In the rows, 128 means zero.
One turn moves every row onto another: examples first, then more rows asked
lenum: [114 118 144 153 141 110 143 138 143 138 114 167 148 133 163 113 119 142
  99 114 115 125 118 111 129 127 130 134 120 139 156 120 116 134 129 123
 153 123 133 122 137 144 121 117  85]
fito: [ 95 127 107 129 120 108 132 123 122 125 114 153 142 135 123 117 139  97
 141 130 111 136 116 103 133 122 128 128 126 134 144 111 126 132 119 136
 125 128  96 126 131 122 121 119 113]
zug: [104 119 124 116 144 107 135 129 134 134 121 160 147 108 142 118 135 103
 119 126 110 125 104  98 124 129 156 105 126 143 134 118 124 114 129 137
 155 124  99 146 138 109 112 133 132]
misav: [112 140  94 155 136 111 155 131 146 147 135 130 155 127 151 126 105 140
 131 120 124 116 113 135 133 114 154  95 126 150 139 110 146 144 124 132
 142 119 130 142 141 136 132 126 116]
vetu: [125 138 131 127 152 114 125 139 134 141 123 150 143 115 139 150 115 114
 108 129 107 145 117  99 111 137 129 116 131 137 128 119 130 129 131 120
 151 106 110 139 137 115 129 133 133]
telo: [122 120 134 131 158 100 142 126 135 160 116 153 137 118 136 111 126 127
  97 137 120 114 109 106 131 126 149 122 132 143 149 126 137 109 127 132
 139 124 104 131 114 100 136 139 140]
res: [120 126 126 142 116 127 146 134 132 140 144 159 144 110 135 115 132 127
 128 111 114 122 109 164 140 145 141 102 141 162 133 117 134 162 133 145
 142 129 127 128 129 139 141 134 135]
bek: [109 119 130 139 152 103 136 159 143 119 101 173 131 147 145 124 131 137
 107 100 120 134  98 131 132 128 127 129 111 155 154 124 107 131 134 135
 147 126 108 115 138 121 144 112 107]
vamaf: [109 122 128 139 115  91 153 136 119 134 119 158 141 118 134 103 115 137
 124 125 112 122 135  96  97 136 138 114  91 148 144 120 135 149 122 132
 139 126 119 149 111 125 142 125 113]
genun: [122 132 130 140 130 114 143 143 119 134 117 156 149 120 137 127 137 123
 133 109 117 139 130 171 135 124 130  94 144 145 152 135 143 164 115 138
 136 139 133 135 121 137 134 131 135]
Dek: [117 130 131 130 149 107 137 128 132 136 101 150 144 103 146 140 134 140
 118 127 113 131 134  89  92 112 148 108 123 153 140 116 128 134 126 133
 135 131 124 137 123 109 137 128 134]
gedon: [101 134 132 136 162  79 139 142 147 121 104 170 147 145 141 116 140 135
 123 133 109 123 111 126 125 135 135 136 137 152 146 120 130 127 123 130
 140 125 143 115 130 132 117 111 101]
nove: [103 122 138 134 128 124 145 141 133 126 121 151 135 114 141 119 135 130
 115 106 121 122 121 168 138 127 133  95 149 141 158 119 133 157 114 154
 126 126 118 128 115 139 156 120 131]
nafes: [109 125 125 146 142 106 138 127 143 114 104 178 136 133 140 122 143 141
 122 120  98 124 108 121 143 131 138 129 100 131 140 105 135 139 148 136
 156 129 129 111 147 136 138 127 111]
Ref: [133 113 136 121 131  91 145 139 105 135 125 138 139 146 129 101 128 120
 118 116 134 125 126 114 119 119 130 119 115 149 133 142 124 129 145 119
 142 134 108 140 134 135 153 117 122]
badi: [124 131 140 139 129 113 150 134 128 136 138 164 150 111 148 125 113 116
 118 101 120 134 127 154 132 140 127  92 144 164 147 123 128 163 114 153
 137 141 124 131 125 148 129 122 121]
bod: [105 134 110 130 144  97 146 137 139 120 123 148 139 134 136 113 123 136
 121 128 134 101  95 141 131 113 156  71 122 142 151 111 138 149 122 141
 110 128 114 122 135 132 125 120 125]
dav: [130 116 143 113 152 104 142 132 124 138  99 159 123 108 129 116 134 130
 114 127 123 136 125 106 115 115 137  92 126 131 142 117 125 114 147 115
 133 128 108 135 122 115 143 132 121]
Nonof: [100 128 106 131 138 115 137 138 138 136 135 143 132 125 122 120 117 140
 116 137 118 137 131 100 109 137 124 137 129 130 141 112 145 145 121 127
 141 119 106 136 137 150 143 139 111]
Lutib: [106 151 120 125 142  90 142 125 126 130 129 148 139 149 131 111 121 114
 104 139 127 120 110 118 122 125 134 130 120 141 160 145 114 127 126 155
 123 144 113 135 121 115 139 133 130]
borif: [131 143 115 146 150 110 147 143 120 146 107 136 164 140 127 128 111 142
 128 122 137 114 119 156 133 112 125  96 131 151 137 120 131 130 110 127
 140 128 117 137 123 117 153 117 107]
muvo: [126 132 114 135 134 109 134 133 128 145 112 159 160 138 140 118 105 128
 132 140 103 104 112 147 144 131 116  86 136 134 132 104 134 135 125 140
 142 119  90 125 123 137 132 124 101]
debo: [ 96 113 133 147 151  98 141 140 124 131 108 169 147 155 142 109 135 142
 113 117 110 141 115 136 118 117 141 120 103 151 143 127 127 140 136 125
 161 133 147 126 139 116 118 138 110]
Riv: [109 115 132 139 126 108 148 132 134 133 122 155 145 107 135 106 126 115
 126 126 118 113 127 177 132 144 139 103 157 149 145 115 129 156 119 137
 137 122 123 125 111 137 131 130 118]
kufe: [116 125 128 136 136 115 130 140 121 132 127 162 139 145 151 126 106 135
 129 122 121 116 128 136 117 130 135  52 104 144 138 121 123 152 120 136
 135 123 106 128 132 137 127 122 110]

borif goes to misav
Nonof goes to Lutib
Now find these:
debo goes to nafes
Riv goes to genun
vetu goes to telo

